(in the rows, 128 means zero)
One turn moves every row onto another: examples first, then more rows asked:
Bopak: [116, 112, 111, 115,  84, 139, 122, 107, 107,  99, 133, 132, 136, 149, 174,
 144, 135, 125, 157, 131, 103, 128,  92, 143, 175, 135, 150]
vas: [137, 100, 139, 111, 110, 132, 100, 134, 142, 137,  85, 137, 140, 155, 170,
 110, 132, 149, 145, 145, 115, 172, 144, 163, 140, 141, 126]
fivaf: [120, 121, 129, 127,  86, 137, 106, 112, 107,  89, 102, 143, 118, 166, 146,
 151, 136, 138, 152, 148, 109, 123, 110, 126, 179, 127, 167]
Pufip: [132, 136, 127, 137, 101, 137, 115,  99, 152,  75, 122, 121, 121, 150, 150,
 143, 155, 106, 152, 134,  98, 119, 125, 148, 163, 139, 141]
gosu: [132, 133, 124, 122,  96, 144, 142, 135, 123, 125,  89, 131, 120, 179, 140,
 117, 126,  95, 146, 149, 143, 112, 135, 159, 156, 153, 126]
Sova: [ 87, 123, 132, 147, 151, 130, 151, 116, 124, 146, 125, 109, 127, 133,  97,
 162, 109, 127,  88, 107, 133, 148, 119,  78,  78, 135, 143]
Bufat: [ 81, 109, 131, 150, 152, 137, 150, 118, 111, 149, 147, 117, 142, 117, 110,
 151, 107, 134,  86, 116, 125, 141, 134,  72,  82, 137, 145]
bod: [ 89, 103, 149, 134, 152, 120, 145, 141, 129, 136, 154,  86, 135, 123, 114,
 157, 108, 120, 101, 114, 132, 143, 128,  69,  87, 114, 148]
Nela: [134, 154, 107, 131, 117, 165, 109,  94, 146,  95, 111, 134, 141, 134, 144,
 114, 151, 145, 121, 149,  87, 136, 135, 160, 144, 146, 132]
fosi: [ 80, 111, 146, 141, 149, 134, 146, 141, 126, 133, 135,  94, 142, 117, 104,
 158, 106, 130,  99, 112, 122, 151, 124,  86,  75, 117, 159]
kofo: [ 97, 113, 136, 149, 161, 125, 126, 128, 106, 135, 161,  92, 135, 136, 100,
 154, 105, 131,  98, 112, 138, 140, 133,  72,  89, 119, 136]
Teda: [ 94,  97, 150, 146, 174, 129, 132, 136, 104, 135, 143,  87, 137, 124, 100,
 178,  98, 135, 112, 119, 130, 138, 129, 100,  85, 129, 137]
fufo: [134, 135, 146, 127,  93, 145, 117, 124, 126,  83, 127, 138, 129, 161, 129,
 145, 141, 112, 138, 145,  82, 150, 101, 146, 177, 132, 157]
bapu: [138, 121, 116, 114,  98, 152,  89, 121, 145, 125, 105, 120, 146, 152, 145,
  81, 125, 120, 117, 141,  89, 161, 138, 147, 155, 137, 137]
fubu: [115, 122, 128, 129,  84, 126, 107,  96, 116, 110,  95, 112, 140, 157, 131,
 140, 121, 123, 147, 157, 109, 125, 116, 158, 185, 152, 130]
luda: [130, 142, 101, 108, 143, 148, 105, 118, 105, 129, 132, 144, 133, 133, 135,
  74, 134, 153, 120, 159,  93, 132, 151, 157, 139, 148, 143]
Dobot: [ 82,  95, 147, 150, 157, 122, 144, 146, 125, 123, 131, 100, 132, 121, 104,
 175, 101, 123, 104, 118, 126, 141, 119,  90,  85, 119, 156]
gumur: [129, 134,  94, 100, 111, 177, 123, 119, 107, 115, 136, 134, 150, 135, 166,
  99, 130, 140, 122, 149,  93, 130, 107, 154, 157, 139, 144]
fuzer: [ 93, 113, 130, 155, 159, 130, 136, 126, 103, 145, 144, 104, 133, 140,  98,
 159, 103, 129,  97, 109, 140, 142, 135,  79,  79, 128, 131]
gugi: [154, 118, 148, 106, 132, 137, 136, 130, 118, 144, 111, 163, 125, 164, 165,
 140, 145, 156, 133, 166, 119, 162, 135, 153, 153, 151, 104]
barom: [ 86,  88, 156, 138, 171, 127, 152, 132, 113, 145, 147, 103, 141, 107, 122,
 171, 105, 141, 106, 125, 127, 136, 132,  90,  87, 138, 144]
dabig: [139, 138, 106, 106, 122, 184, 112, 120, 104, 119, 105, 139, 130, 149, 134,
 105, 123, 143, 109, 172,  91, 117, 129, 142, 164, 143, 147]
mifal: [129,  96, 143, 121,  87, 125,  94, 126, 146, 108,  97, 113, 135, 157, 153,
 127, 127, 107, 156, 132,  95, 154, 125, 155, 166, 136, 147]
Saze: [142, 150, 122, 118, 113, 166, 116, 116, 119, 121, 116, 158, 144, 153, 131,
 111, 139, 152, 103, 162,  82, 168, 122, 148, 155, 144, 130]
Dedu: [ 83, 107, 137, 139, 152, 131, 148, 128, 121, 157, 131, 100, 141, 119, 108,
 158, 102, 135,  89, 119, 123, 153, 132,  80,  76, 126, 136]
Komun: [ 92, 108, 149, 148, 173, 136, 133, 146, 107, 126, 142,  95, 138, 126,  99,
 167, 103, 140, 112, 115, 135, 142, 129, 101,  73, 123, 149]
fiku: [ 79, 103, 154, 147, 158, 138, 150, 140, 117, 123, 146, 107, 142, 109, 111,
 165, 109, 133, 108, 115, 123, 138, 125,  90,  82, 130, 169]
kuno: [152, 122, 131, 119, 128, 133, 138, 114, 151, 112, 119, 129, 107, 160, 175,
 139, 155, 102, 151, 143, 128, 110, 147, 148, 154, 151, 106]
kep: [124, 110, 129, 116, 133, 103, 125, 128, 104, 139, 111, 168, 111, 159, 168,
 123, 148, 157, 166, 145, 139, 137, 154, 154, 130, 149, 132]
sefud: [137, 139, 124, 105, 116, 144,  98, 115, 121, 115, 123, 106, 152, 146, 140,
  88, 127, 150, 121, 176, 116, 129, 134, 153, 176, 142, 124]
lod: [135, 112, 130, 110, 117, 133, 114, 115, 101, 130,  95, 161, 121, 163, 172,
 141, 140, 181, 144, 167, 133, 136, 134, 131, 160, 138, 130]
Zoref: [126, 116, 109, 104, 108, 144, 134, 121, 103, 132, 116, 160, 140, 152, 195,
 127, 142, 168, 149, 142, 129, 145, 115, 152, 144, 141, 127]
kes: [139, 110, 107,  96, 112, 157, 153, 132, 108, 132, 130, 136, 119, 158, 184,
 125, 130, 100, 147, 139, 122, 109, 115, 150, 160, 149, 123]
dof: [ 92, 101, 151, 130, 176, 125, 145, 119, 122, 147, 131,  87, 133, 111, 105,
 177, 103, 139,  97, 125, 121, 141, 117,  96,  92, 141, 135]
tib: [134, 135, 140, 112, 109, 129, 118, 141, 125, 115, 102, 138, 139, 169, 163,
 104, 144, 162, 151, 161, 160, 139, 141, 156, 148, 136, 132]
rete: [144, 132, 122, 121, 133, 141, 123, 101, 144, 125, 103, 150, 128, 146, 175,
 129, 159, 162, 136, 155, 122, 140, 152, 158, 136, 154, 101]
kofub: [ 90,  93, 152, 130, 163, 118, 148, 136, 123, 152, 141,  87, 137, 116, 119,
 168, 103, 132, 101, 123, 128, 145, 132,  82,  86, 125, 133]
Pebe: [148, 100, 129, 109, 103, 134, 116, 136, 147, 142, 102, 124, 120, 173, 165,
 101, 127,  89, 138, 135, 118, 142, 148, 143, 156, 145, 116]
bena: [157, 118, 149, 109, 114, 131, 143, 137, 127, 120, 136, 141, 106, 181, 155,
 142, 143,  89, 140, 148, 118, 130, 125, 131, 176, 142, 118]
gesu: [ 85, 106, 126, 150, 156, 128, 138, 127, 122, 140, 139, 101, 138, 120,  98,
 152,  98, 127,  77, 123, 118, 144, 126,  75,  89, 123, 139]
kad: [101, 114, 148, 130, 167, 112, 137, 120, 129, 137, 160,  88, 129, 127, 114,
 152, 116, 137,  92, 117, 141, 142, 122,  64,  95, 123, 139]
naso: [ 95, 119, 157, 133, 170, 132, 148, 146, 133, 121, 137,  97, 129, 123, 105,
 160, 115, 133, 105, 112, 138, 142, 117,  94,  76, 123, 164]
fiv: [ 90, 103, 144, 143, 155, 124, 149, 129, 118, 137, 168, 104, 134, 122, 120,
 151, 112, 121,  97, 113, 135, 131, 134,  62,  94, 128, 149]
zinuk: [131, 114, 115, 115, 124, 124, 136, 128, 109, 126, 130, 133,  95, 162, 138,
 117, 130,  73, 155, 136, 110,  96, 142, 148, 159, 154, 139]
mesuv: [ 96, 101, 138, 142, 163, 119, 148, 146, 127, 140, 148, 103, 127, 132, 115,
 151, 106, 120,  89, 119, 143, 138, 133,  69,  85, 117, 137]
pipa: [ 89,  91, 148, 140, 174, 119, 138, 141, 122, 139, 137, 100, 140, 112, 115,
 166, 102, 152,  96, 131, 129, 149, 128,  90,  84, 122, 139]
nof: [105, 120, 119, 133, 102, 110,  92,  96, 104,  94, 127, 132, 127, 139, 127,
 131, 135, 134, 158, 139,  81, 131, 120, 151, 167, 140, 168]
Tuz: [153, 116, 126,  97, 126, 158, 136, 142, 110, 122, 116, 134, 101, 171, 156,
 122, 129, 103, 136, 162, 125,  93, 136, 131, 172, 141, 136]

Teda moves to kofo
Pufip moves to Nela
Now these:
fubu moves to sefud
kes moves to Bopak
fosi moves to Dedu
fufo moves to Saze
naso moves to Sova
fivaf moves to dabig
nof moves to luda
gesu moves to pipa
mifal moves to bapu
fiv moves to fiku

